(in the rows, 128 means zero)
X: a few groups of rows, each row roughly a mix of its group's hidden directions
X (116 x 11)
[[112 122 102  86 121  79 106 139 114 159 142]
 [125 174  84  97 126 140 110 150 139 121 158]
 [126 159 117 141  97  87 119 123  76 112 137]
 [ 99 157 106  89 126 104  99 117  88 139 136]
 [129 150 134  82  98 144 136 145 176 143 146]
 [127 166 122 151 139 181 122 130 146  93 151]
 [128 193 117 105 134 142  97 130 156 131 141]
 [132 148 119  92 138 141  97 153 161 158 165]
 [118 137 124  76 136 132 113 169 160 153 148]
 [ 88 130 135 118 131  83 144 103  88 102 119]
 [133 133  93  94 144 121  99 178 132 119 157]
 [102  93 101 102 149  95 127 132 121 173 131]
 [145  97 137 168 157 109 155 123  88 123 106]
 [144 122 194 164 127 142 143 127 126 113 110]
 [126 130 132 171 130 125 115 102  74  92 117]
 [138 124 196 141  98 153 149 121 123 122 122]
 [107 170 110 107 178 125  93 138 116 134 128]
 [ 99 128 146 128 202 143 131 118 129 136 124]
 [162  89 161 164 116 131 165 114 120 113 131]
 [150 117  85 127 180 148 156 137 125 107 115]
 [101 137 108 121  85  87 137 116  95 116  99]
 [154 138 143  89 142 146 109 150 171 136 163]
 [166 140 137 126  86 155 138 145 171 122 152]
 [ 91 147  89 105 153 105 114 105 131 163 119]
 [137 109 172 139 191 130 144 119 117 131 130]
 [ 83 167 120 106 164 133 110 113 107 149 116]
 [ 77 124 109 117 170 145 136 121 123 168 120]
 [132  72 146 137 135 136 162 115 146 169 138]
 [ 87 169 104  99 120 126  84 128 139 131 115]
 [111 136 176 149 164 156 139 134  95 110 113]
 [164 106 149 127  91 158 144 158 149 107 151]
 [128 141 100  71 121 112 106 157 147 144 153]
 [112 177  93  95 127 109  93 144 115 132 128]
 [108 109 167 169 140 173 123 123 102 114 123]
 [110 199 128 101 146 126 148 139 125 118 119]
 [ 99 165  79  96 151 107 127 124 112 140 127]
 [131  73 138 137 109  99 168 114 115 150 115]
 [167  95 130 101 157  85 129 140 108 141 145]
 [134  69 131 157 130 104 157 117  96 130 117]
 [106 120 142 132 187  99 117 117  93 146 117]
 [144 139 171 140 110 161 104 156 145  91 142]
 [123 108 156 177 124 170 154 127 144 153 139]
 [129  99  94 114 129  80 125 137  89 100 113]
 [109 122 169 160 180 140 127 138 106 131 107]
 [ 81  91 135 144 138 129  88 118 144 162 131]
 [145  93 166 164 123 135 164 107 122 114 101]
 [111  97 130 127 171 162 112 130 170 137 153]
 [102 119 182 120 134 158 123 129 157 166 122]
 [114 121  82  84 109  90 106 140 124 133 115]
 [131 142 106 141 152  84 112 105 171 146 102]
 [143 169  92 103 107 120 116 135 169 153 143]
 [144 100 148 186 134 156 159 119 126 137 147]
 [120 120  73 122 163  88 102 129 112 139 127]
 [176 159 152 118 120 154 156 136 144  93 131]
 [170 153  88 125  79 111 137 129 121 117 138]
 [121 127 175 159 175 133 119 126 106  99 114]
 [134 112 141 124  75 153 150 133 170 158 133]
 [104 134 101  95 174 107 115 115 136 168 132]
 [139 168  97  84 104 133 117 141 161 139 146]
 [ 95 103 150 135 150 131 148 100  96 170 108]
 [109 105  92 109 138  84 133 123  97 123  91]
 [130 160  85  89 108 125 116 131 160 155 145]
 [145 163 106  92  88 131 109 152 144  97 135]
 [135 179  97 100 106 143 114 144 160 137 147]
 [168 126 154 151 100 135 120 124 128  80  96]
 [133 111 155 169 107 173 161 117 104 123 136]
 [157 165 139 144  91 127 117 127 112  75 126]
 [124 174  99 105 132 151 135 121 145 172 152]
 [144 172 119  91 115 134  87 149 148 105 136]
 [133  85 144 164 169 134 155 110 104 138 140]
 [140 100 175 174 130 148 134 125 101 107 118]
 [124 118 113 121  79 160 134 165 167 129 143]
 [163 178 142 119 117 152 116 142 142  93 151]
 [126 116 165 130 172 141 149 107 146 174 135]
 [146 164 130 106  75 129 102 143 146 112 153]
 [165  90 168 162 130 140 133 157 132 107 129]
 [145 107 153 173 129 124 147 113  81 104 112]
 [130 170 114 149 122 109  96 123  95  85 113]
 [132 102 136 158  85 108 129 105  92 102 103]
 [163 143  96 132 123 109  98 156 154  88 142]
 [114 148 129  79 112 109 135 115 160 174 126]
 [141  92 146 171 139 129 165 112  93 123 109]
 [137  94 172 133 156 131 172 112 131 140 101]
 [160  93 110 111 128 121 179 153 151 147 134]
 [107 109 121 108 190 105 128 112 119 160 127]
 [101 120 134 108 188 102 117 128  96 121 108]
 [154 152 112 129  58 136 126 133 145 114 133]
 [144 141 101 114  62 139 121 142 154 111 135]
 [124 124 172 171 145 176 141 128 116 113 136]
 [144 157 155 115 108 148 117 158 179 108 141]
 [164 147 132  98 100 155 128 145 166 112 158]
 [138 111 139 170 129 166 180 120 123 107 118]
 [149 120 152 143 175 165 169 122 141 118 118]
 [111 153 137  79 133 106 100 138 157 165 131]
 [154  70 121 124 125 116 166 141  99 144 134]
 [172 129 109 130  93 124 116 152 136  81 152]
 [160 116 111 120  90 107 166 127 112  95  98]
 [121 124 174 160 130 130 160  90 116 141  96]
 [156 152 133 147  69 125 110 134 120 103 156]
 [148 159 110  83 100 116 100 154 142 131 155]
 [120 177  97  91 120 132 107 134 159 152 139]
 [163 122 172 108 144 102 139  84 134 146 120]
 [ 92 168  91 104 137 109 107 136 109 154 113]
 [111  76 139 119 142 124 181 113 139 148 120]
 [100 123 161 110 139 101 111 105  97 172 113]
 [ 98 139  87  98 145  95 103 112  97 130 115]
 [122 100 140 170  92 166 161 142 137 144 131]
 [160  93 140 163  90 143 156 121 136 111 104]
 [168  97 104 116 101 110 148 144 165 141 149]
 [170 138 109 125  86 139 126 152 148  94 155]
 [ 84 148  80 107 101 136 105 136 148 135 135]
 [107 161  96  93 171 105 102 124 123 142 128]
 [128 108 121 112  71 104 163 126 129 157 108]
 [136  90 125 105 143  95  85 157 115 153 142]
 [140  87 155 134 171 103 141  96 130 155 127]
 [175  90 164 158 135 150 146 125 141 118 125]]

which group is each row in? (one row of each group first)
[144 169 104 133  84 141 107 153 152 102 140] | Q
[140 150 177 120  99 149 135 136 178 126 128] | K
[169 141 113 153 100 134 156 129 107  81 119] | J

[104 116 134 108 102 173 157 112 157 162 136] | K
[113 174  96  86 124 116 104 125 148 153 127] | Q
[142 157  96 136  97 154 163 119 152  92 135] | K
[ 80 148 129 105 162 165 124 131 136 162 134] | Q
[103 125 143 163 100 140  79 119 139 141  93] | J
[118 115  84 102 146  82 118 117 115 164 125] | K
[156 117 130 162  75 149 159 133 111 109 134] | Q
[139 124 136 122 176 109 140 119  99  90  89] | J
[139 136 143 147  65 167 146 143 140 118 129] | Q
[146 119 129 185 125 105 102 134 127  83 124] | Q
[141 181 112 110 106 112 129 133 103  90 103] | J
